In the rows, zero is written as 128.
These are runs of 7 systems, one row a step. Runs of the same system follow the same rule from any start.
run 1, R:
[[157 135 201 108  93 139 155 109 181  94 109 171 137 108 132 153 117  98
  135 125]
 [ 87 100 161 131 137 126 129 165 151  86 175 127  82 120  67 139 102 126
   90 143]
 [ 94  75 126 181 147 149 103 139 147 105  98 126 108 133 149 122 167 148
  104  62]
 [145  82 143 102 121 169  88  89 103 122 104 116 119 187 118 104 174  98
  165 142]
 [128  73 116 115 118  84 166 113  90  74 107  93 160 106 103 130 132 142
  161 165]
 [129 102 133 140 134 109 182 111 122 117 109 166 128 183 175 143  71 167
   95 147]
 [123 145  88  97 168 147 111 175  87 151 124 110 130 175 115 126 117 138
   60 146]
 [152 137 106 102 125 112 107 179 120 146  96 112 196 116 181 110 152 116
  142  82]
 [124 141 153  82  97 109 117 146 134 161 183 150 139 149 163 113  98 105
  195 169]
 [ 60 154  95 158 124 108 146 149 121 154 166 132 118  69 131 140 116 168
  136 171]
 [127 175 124 163  99 182 134 108 141 181  89 176 115 116 161 136 148 150
  102 118]]
run 2, B (11 x 20):
[[180  90 143 123 106 161 128 130 134 146 145  87 141 178 134 108 121 151
  101  59]
 [130 107  97 127 143 140 135  63 108 145 137 125 178 153 146  95  86  76
   75 127]
 [125 129  94 126 140  82 144 101 109  97 105 191 105 156 136 104 122 109
  122 193]
 [163 148  87 120 136  83 117 177 126 119 147 120  71 146 112 121 165 181
  152 145]
 [171 169  93 141 122 123 112 145 156 195 126  66 153 115 138 136 118 163
  141  94]
 [124 179 152 118 124 141 138 105 101 183 106 118 178 107 125 152  59  87
  128 152]
 [ 78 158 170 127 149  89 151 152  92  82 139 172 113  87 117 147 103  97
  132 146]
 [124 144 174 142 136 122 132 165 175  98 165 160  66 121 147 147 157 160
  146  82]
 [129 132 143 131 126 198  95  89 181 164 171  90 124 120 135 133 160 124
  137  91]
 [ 90  93 126 145 108 168 116  61 133 132  87 117 174  90 110 120 128  77
  137 157]
 [110  73 158 132 105 123 142 136  84  68  66 148 105 140  80 131 138 129
  134 165]]
run 3, X (11 x 20):
[[142 124  90 148 126 111 152 132 151 119 183  71 119  76 111 133 159 187
  126  95]
 [123  99 142 131 101 170 138 103 140 168 139  63 169 119  90 146  73 136
  106 137]
 [113 117 139 119 133 135 110 173  58 126  80 122 144 151  81 114  95  89
   85 127]
 [148 107 158 135  86 111 144 137  80 110 119 187 118 160 167  79 140 115
  137  81]
 [173 144 110 113 141 101  96 103 147 147 186 119  96 176 157  95 149 118
  182 118]
 [138 128  54 159 140  99 131  76 178 120 144 105 121  89  94 110 126 122
  100 155]
 [127 123 133 145  80 158 154 100 141 151  70 136 121 121  85 157  95 150
  113 200]
 [140 161 150 134 146 101 130 187  83 125  46 126 120 142 122 165 117 152
  146 124]
 [136 149 161 142 142  97 149 114 124 121 124 150 162 119 206 134 113 113
  154  59]
 [114 174 141  92 171 142 103  88 156 139 196 146 127 131 150 130 118  64
  135 144]
 [102 139 111 135 134 139 136 127 157  81 152 160  79  83  79 129 163 124
   76 156]]
run 4, B:
[[112  75 150 145 103 144 107 200 135 132 133 108 107 153 136 123 145 182
  137  76]
 [121 101 124 140 109 191 126 104 104 179 142 111 171 151 172 105 122 133
   91  75]
 [109 102 107 119  99 138 163  73  89 125 136 179 168 128 152  91 116  91
  106 167]
 [132  98 106 119  93  78 154 150 126  88 157 171  85 147 110  92 132 149
  130 182]
 [167 129  88 151 105 107 103 175 157 164 156 103  84 157 112  96 128 176
  118 103]
 [158 171  97 147 112 145 101 106 110 217 112 103 157 137 136 102  97 106
  121 100]
 [129 171 139 127 122  91 155  94  57 139 118 152 150 107 123 117  90  78
  154 154]
 [136 154 158 143 133  58 168 148 118  80 160 153  75 106 111 142 109 153
  151 131]
 [157 173 143 150 144 135 126 132 193 141 174 108  74 118 115 154 127 161
  110  77]
 [134 171 132 136 135 179  91  75 171 170 119 110 147  91 113 135 132  68
  117 113]
 [104 120 164 126 130 125 111  94 111  96  71 138 141  98  98 135 137  60
  174 162]]
run 5, Y, 11 rows:
[[172 168  81 121 151  55 123 126 107 117 107 112 155 104 119 107 132  95
  154 133]
 [168 148 121 128 153  71 147  77 113 131 112 105 126 164 124 142  72 124
  161 164]
 [129 189 128 119 188 119 132 125 109 154 136 101 101 151  95 175  72 134
  105 165]
 [114 208 168 129 176 135 140 135 130 134  93 147 124 105 149 197 111 126
  127 123]
 [122 161 200  83 145 153 113 117 163 113 138 147 120 118 139 170 144  92
  180 149]
 [ 87  98 154 137 148 156 119  94 185  86 135 108 102  97  94 168 149 124
  146 158]
 [ 83  84 165 164 130 203 125  70 127 126 109 119 114 134 123 149 142 134
  111 106]
 [116 102 140 103 124 208 119 134  97 107 128 125 141 120 120 119 197 118
   83  93]
 [154  68 121 106 107 138 149 140 148  64 100 146 154 132 155 111 185 140
  101 100]
 [147  52 104 113 108 130 106 141 163 117 132 132 128 202 145  81 129 128
  103 129]
 [105  98  53 154 127 121  94 166 127 152  98 132 137 151 128  86 118 129
   77 141]]
run 6, J (11 x 20):
[[ 99 108 125 134  84 144 182 100 118 116  96 175 139 101 154 145 152 168
  137 184]
 [134  71 143  89  89 159 171 117 130  97 135  93 170 119  88 144 110 139
   98 168]
 [106  64 136 149  87 114 137 170  99 103 158 118 138 114  90  84 104 122
   87  90]
 [133 107 151 129 115 141 108 120 108 141 185 155  77 202 127  78 108 109
  115 108]
 [147 140  83 139 133 130  95 112  96 172 171  92  88 154 124  98 167 156
  167 127]
 [147 136  70 181 116 104 154  57 145 157 105 138 122 126 165 118 128 161
  146 145]
 [176 149 103 126 132 106 153  75 150 135  91  89 151 118  86 150  74 119
  108 171]
 [164 167 134 145 110  76 149 180 121 125 112 118 145  87  91 127  78 119
  101  94]
 [164 177 185 106 123 130 126 152 149 150 161 160 131 151 164 125  91  95
  118  73]
 [118 172 143 108 152 146  77 140 135 161 177 100 139 100 153 130 166  95
  176  89]
 [ 88 149 130 160 141 132 115  84 162 117 111 172 115  78 166 137 178 107
  174 132]]
run 7, R (11 x 20):
[[155 135 124 128 171 174 138  58 112 110 133  73 120 123  97 151 164 135
   99 104]
 [167 110 133 107 150 123 147  70 146  75 108 124 176 117 125 122 124  68
   95 105]
 [141 109 131 120 156  63 125 140 148  74 139 150 107 165 107 106  81  83
  105 138]
 [113 117  99 156 191  75  93 168 146 112 110 107  87 166 140 139 126 157
  135 115]
 [125 136 130 116 179 148  83 123 129 152  72 100 133 172 166 163 153 131
  177 137]
 [110 146 155  76 144 133 136 126  96 112  88 123 174 104 132 170 133  97
  170 186]
 [ 97 139 161 107 121 108 178 168 130  86 118 194 137 106 154 158 111 139
  111 158]
 [ 99 127 129 109 124 161 119 205 154 128 147 166  96 152 137 133 141 162
   74 140]
 [105  87 113 117  94 180  81 186 147 152 117 104 157 115 132 109 179 138
  128 110]
 [108  71 162 128  51 148 116 121 110 148 126 129 158 121 137  96 133 111
  193 135]
 [ 93  95 135 153  78 119 177 108  62 129 163 142 109 116 108 110 108 165
  147 161]]
run 8, Y, 11 rows:
[[141  93  91 135  85 166 129  65 105 145 107  98 152 111 111 108 178 137
  153 155]
 [155  84 104 107  98 151 180 122  85 126 126  81 161 141 105 131 128 184
   90 143]
 [144 111 136 107 119 121 168 195 108 116 134 135 139 165 146 130  99 175
   68 104]
 [121 139 133 114 131  93 106 216 158 128 148 179 114 155 173 105 114 126
  116 106]
 [103 135  99 153 117  83  81 141 176 150 141 167 119 114 159  91 126  94
  170 144]
 [111 135  89 167  97 118 113  67 123 180 129 121 130  98 109  99 114 105
  168 172]
 [149 155 115 142  96 143 168  85  65 164 123  88 135  94  78 135 116 154
  127 154]
 [174 159 165 105 118 124 189 151  85 123 140  95 133 118 116 165 115 182
  117 100]
 [138 135 182  96 152  98 142 188 151  97 178 119 121 140 149 157 101 145
  130  81]
 [ 80 120 157 149 168  94  94 146 180 105 167 150 107 122 149 126  99  83
  138  97]
 [ 90 138 127 176 146 137  83  70 135 135 124 155 106 106 119  99 139  58
  143 118]]
run 9, S, 11 rows:
[[161 146 164  87 101 137 125 118  79 152 152  90 119 141  87 134 125 125
  192 162]
 [110 121 127 162 136  60 159 155  79 106 123  92 145  81 119 136 103 155
  158 102]
 [111 194 162 172 153 141 149  80 118 152 134 158 110 106 143 151  85 105
  103  89]
 [138 154 125  92 165 136 123 123 110  77 160 143 104 110  84 112 174  76
   87 131]
 [174 123 138 134 111  94 131 111 212  90 106 121 119  90 103 141 147 123
  166 131]
 [ 87 117 156 130 153 123  88 123 150 154 151  80 118 147  99 156  70 105
  169 162]
 [ 77 116  83 169 183 110 111 131  98 109  60 116 140 112 126 138 132 123
  105 134]
 [150 152 152 127 152 167 148  68 140 118  67 168 112 171 155 166 130 127
  102 140]
 [149  91 141  58 153 115 140 165 142  71 165 123 131 175 121 133 124 128
   97 149]
 [126  98 114 149 113  98 120 172 221 133 117 129 161 114 167 125  97 141
  116 104]
 [ 83 136 122 121 125 183  70 140 135 197 132 146 130 160 149 112 115  97
  127 158]]
run 10, J:
[[107 150 122 155  71 139 133 137  78 176  93 156 105 117  94 121 115 146
  145 187]
 [161 139 150 108  60 150 193 105  88 160 135 139 148 127 134 134 113 164
  134 152]
 [145 101 134 113  81 128 168  99 116 133 191  87 188  89 123 105 108 123
  130 104]
 [120 106 140 159 105 106 125  94 151 112 193 135 120 100 104  77  98  75
  120  99]
 [160 152 142 147 113 131  92 110 152 134 158 137  49 140  73 101 142 102
  138 117]
 [188 158 121 166 104 134 115 112 134 158  93 115  83 132 123 125 176 169
  168  89]
 [176 132 135 151 136 122 145  57 137 139  67  93 157 136 161 154 122 142
  162  92]
 [140 139 143 138 182  78 150  95 115  90 105  84 159 100 108 160  90 100
  133 104]
 [142 170 151 123 178  80 146 158 142  72 142 154  99 113 119 146 110 109
   90  91]
 [156 167 139  89 165 142  93 184 181 121 143 138 111 149 148 141 162 121
  101  91]
 [100 130 118 129 154 146  64 165 162 152  88 123 152 127 180 134 173 121
  158 102]]
run 11, C, 11 rows:
[[ 91 105 158 183 123 119 115 119 163 101 112 143 137  73 146 121 139  96
  143  61]
 [ 75 108 142 128 157 196  81  99  90 151  98 118 121 162 125 138 150 101
  133 147]
 [122 124  69 149 176  89 131 145  93  92 111  89 117 105 110 129 173 169
  119 114]
 [132  91 117 138 121 147 170  93 165 121  78 147 158 153 186 154 122 176
   98 142]
 [132 112 132  88 153 125 105 199 146 129 117  85 156 165 103 145  78 125
   84 138]
 [126 110 109 156 105  89 119 159 128 112 106 176 151 113 151  68 120  87
   96  82]
 [116 106 118  86 122 160  91 119 102 163 153 152 128 198 170  93 143 104
  150 161]
 [123 136  70 127 130  74 127 165 121 146 192  86 134  98 131 107 133 162
  156 131]
 [116 141 119 149  63 154 174 106 143 180 122 163 156  98 165 133 100 161
  117 158]
 [149 163 156  78 105 153 132 189  92 146 146 112 118 140  76 143 109 138
  104 153]
 [164 125 161 145  86  98 167 133 113  88 156 165 114  99 128  94 141 125
  127  62]]
run 12, X, 11 rows:
[[111 110 102 160  74 123 114 110  99 172 179 118  97 120 102  77 133 138
  172 146]
 [151 149  79 165 108 115 142 105  66 175 134  84 112 119  83 109 119 165
  125 137]
 [192 159 126 142  92 113 174 100  84 157 103 101 149 125  97 125  76 139
  106 114]
 [183 166 166 121 121  89 135 123 108 135 107 132 128 155 103 124  59  82
  127 114]
 [151 156 159 165 135  86 117 100 140 106 109 178  85 139 122 106 102  70
  138  98]
 [141 161 145 166 137 131 110  55 154 123 108 166  69 125 126 131 157 101
  171 134]
 [141 164 118 142 167 129 138  63 134 100  93 111  96  92 100 171 176 139
  157 157]
 [125 132 158 130 159 138 181  80 128  92  88 103 139 105 120 203 121 160
  123 148]
 [113 135 181 108 189 148 142 131 128 103  97 124 138 161 147 193  95 129
   99 120]
 [113 124 162 103 176 149 114 147 149  85 115 165 135 151 176 144 149  95
   87  82]
 [111  98 145  88 138 166 100 132 182  92 155 160 126 140 169 121 190 104
  137 124]]
run 13, S:
[[131 130 168 119 156 122  85 175 172 114 120 103  68 159  93 165 130 144
  162 136]
 [ 86  99 121 138 192 133  95 134 152 121 111  72 155 122 162 159 149 136
  156  98]
 [ 78 101 123 133 151 161 138  57 133 126 105 159 168 135 182 140 116  99
  113 159]
 [125  96 105 108 116 129 160 127 133  92 123 178 102 171 113 115 118 138
   69 196]
 [173 112 118 127 104 127 128 187 193 131 113 111 104 161 119 138 115 189
   90 115]
 [123 107 141 106 122 173  79 173 142 180 131  83 178 151 154 125 126 120
  131  85]
 [ 90  90 114 126  98 134 114 130  77 138 104 162 181 129 187  83 156  98
  160 126]
 [131 132 117 143  89 117 166 100  99 144 147 198  87 165 167 105 132 165
  146 164]
 [162 149  96 117 120 124 160 154 118 150 198 101  98 141 113 126 128 201
   93 125]
 [158 149 121 122  90 152 143 145 141 165 140  77 189  63 119 128 128 133
  103  77]
 [111 131 179 121  70 155 119 127  78 146 122 147 161  92 109  97 121  65
  155 121]]
run 14, C:
[[130  43 112 126 107  76 130 125 147  83 126 136 147 156 148  86 117 114
  151 135]
 [100  98 100 152 121 110  94 123 133 187 138 110 136 179 145 103  63 124
  139 160]
 [147 187  52 144 127 104 118 142 104 191 131 124 140 119 122  95 107 127
   93 140]
 [181 176 101  80  84 125 163 129 126 143 123 177 145 126 158 115 153 135
  125 169]
 [153 142 177  74  95  99 142 183 150 125 178 132 123 136 137 146 108 149
  182 149]
 [101 153 189 164  94 121 127 147 140 156 180 145 115  92 136 122  84 113
  151  77]
 [104 169 158 133 124 195 112  91  82 163 167 138 109 105 106 116 149  90
  118 112]
 [133 135 118 118 135 141 151  94  91  84 160 110  99  82  90 134 202 147
  141 136]
 [125  85 160 153 110 139 176  78 157  92 114 108 108 115 116 173 132 185
  149 147]
 [126 111 168 162 145 143 125 122 144 129  88  73 118 140  71 170  68 135
   98 109]
 [155 133 123 155 155 123 117  98 106  99  63 137 131 134 100 108 123  71
   73  81]]

Name the system that made each run.
run 15 (2 x 20):
[[171 135 128 136  94 164 100 111 154 152 120 121 143 116  91  89 122  74
   76  84]
 [156 112 148 149 101  80 109 134 128 115 162  96 114 107  84  87 111  91
  159  76]]
  R
run 16:
[[131  75 106 166  80  88 129 132 146 150 119 143 111 177 154  94  98 164
  157 142]
 [134 144  93 149 116 143 125 124  61 189 156 113  94 169 103 102 108 159
  100 136]]
  B
run 17, 2 rows:
[[ 73 103 115 135 133 131 137 145  66 143 191  77 148  99 101 120 104 142
  109 128]
 [131 141 120 191  93 148 159  91 109 130  73 157 136  76 118 114 137 126
   83  90]]
  S
run 18:
[[132 144 126 158 125 107  82 170 166 153  59 133 121 125 163 136 149 143
  182 102]
 [118 146 189 100 117 157 114 126 119 156 130 111 110 138 116 170 128 132
  205 172]]
  R
run 19 (2 x 20):
[[147 137 179 121 145 112 116 129  84 127  66 123 125 172 154 153 126 123
  201 114]
 [112 130 137 125 184 118 165 110  76 106 171  71 131 119 138 166 125 165
  131 102]]
  B
run 20, 2 rows:
[[141 166 118  99  98 175 118 154 133 179 199 136 141 109 147  99 154 123
  102  92]
 [116 118 109 133  88 149  89  94 149 165 136 147 157 105 164  81 163  79
  171 125]]
  J
run 21:
[[145 114 156 141 154 138 166 100  90 120  64 108 137 176 152 175 102 166
  118 111]
 [119 152 147  55 179 154 108 182 109 119 160 132 124 175 139 147 138 117
   97 138]]
  Y
run 22 (2 x 20):
[[126 129 158 135  66 154 138 128  74 173 179 136  84 145 116 108 131 160
  165 137]
 [147 117 109 145  86 156 164  55 104 160 178 113 130 118 147 107 153 162
  142 115]]
  J
run 23, 2 rows:
[[122 132 145 160 174 109 129  89 147  72 151 123  62 119  77 137 121 108
  107 113]
 [132 107 158 167 129 191 133  56 148 117  82 133  89 143 109 155 153 139
  112 122]]
  X
run 24, 2 rows:
[[ 82 109 142 152 152  98 137 131  95 116 103  83 174  93  97 150  65 103
  116 124]
 [115 164 166 119 143 109 154 152  89  95 161 188  94 135 117 122  98 100
   79 121]]
  J
run 25, 2 rows:
[[101  96 140 103 158 167 133 148 120 109 149 136 121 187 123 135  98 127
   47 137]
 [110 145 117 140 140 143 111 176 151 115  83 197 114 127 156 121 156 120
   69 106]]
  Y
run 26:
[[122  63 168 163 120 104 154 132 122  92 121 114 113 161 100 131  65 141
  100 100]
 [116  95 129 144 182 134 109 135  69 117 138 102  96 196 132 116 127 140
  101  80]]
  R
run 27, 2 rows:
[[147 125 148 151 101 160 157 119  92 160  76 140 103 180 148 152 124 196
  123 130]
 [146 114 110 100 143 138 163  96  62 141 130  70 193 140 149 132 118 146
  119 115]]
  J
run 28:
[[110 121 173 107 100 172  94 165 165 185 155 122 135 165 134 136  78 118
  132 135]
 [122 157 116 145 113 116 101 169  81 143 156 117 137  75  96  80 146  93
  119  74]]
  C
run 29, 2 rows:
[[122  85 102 125 146 118 137  68  92  72 111 106 155  99 108 107 170  90
  136 136]
 [100  79 108 152 145 101 144  88 134 104  96 126 103 160 120 146 106 156
  148 201]]
  C
run 30, 2 rows:
[[172 143  76 119 130 127 143 112 160 156 152 149 104 190 158 107 111 159
   70 146]
 [158 142  57 124 124 115  93 145 141 194 115  70 170 132 122 105 107 128
  122 141]]
  J
run 31:
[[ 99 137  85 102 163 103 131 163 129 104 120  89 150  76 100 160 145 147
  131 186]
 [ 98 149 170 154 124 153 155 117 161 135  62 139 141  92 135 198 100 145
  125 145]]
  S
run 32:
[[139 145 140 114 106 134 178 111 104 155 136 177 145 169 162 123  60 126
   82 151]
 [133 165  78 113 136 116 122 198  95 149 163 118 132 119 102 102 121 137
   63 117]]
  R
run 33, 2 rows:
[[ 92 129 175  93 121 153  80 191 141 130 127 145 152 115 112 121 114  60
  120 126]
 [ 74  96 148 144 105 124 106 167  98 100 159 171 100 105 133  88 175 112
  157 100]]
  X
run 34 (2 x 20):
[[168  67 144 113  91 117 166 165  99  81  94 104 135 148  91 125 129 166
  108 118]
 [131  94 126 131 145 104 121 193 114 115 147 127  91 197 153 116 120 176
  116  92]]
  Y
run 35, 2 rows:
[[133 184 113 118 170 145  72 114 144 151  92 111 134 117  87 139 120  65
  113 152]
 [146 161 170 140 130  78 123 160 145  95  80 140 135  76 122 148 131  95
  173  97]]
  R
run 36, 2 rows:
[[129 136 124 125 184 129 123 121 100  91 190 110  89 131 128 120 184 130
  115  74]
 [168 127 102 143 124 134 141  61 208 131 107 125 150 111 169 135 151 140
  137 116]]
  B
run 37, 2 rows:
[[154 125 139 109 134 106 170 129  60 108  73 108 192 121 149 143 124 132
  134 107]
 [137 132 169  88 150  95 151 120 119 114 175 151 146 175 180 128  69  96
  135 121]]
  X
run 38, 2 rows:
[[ 82  51 143 124 100 128 125 141 161  81 127 132 142 110  82 120 108 100
  115 174]
 [ 99  86 135 195  99 153 123 118  96 128  95 158  65 156 108 107 140 156
  112 119]]
  Y
run 39, 2 rows:
[[136 114  77  87 149 138  93 168 137 146 179  64 124 153  91 116 139 144
  108 153]
 [121 131  81 164 122 108 102 146 150 176  55 124 178 120 164 119 102 126
  120 124]]
  B
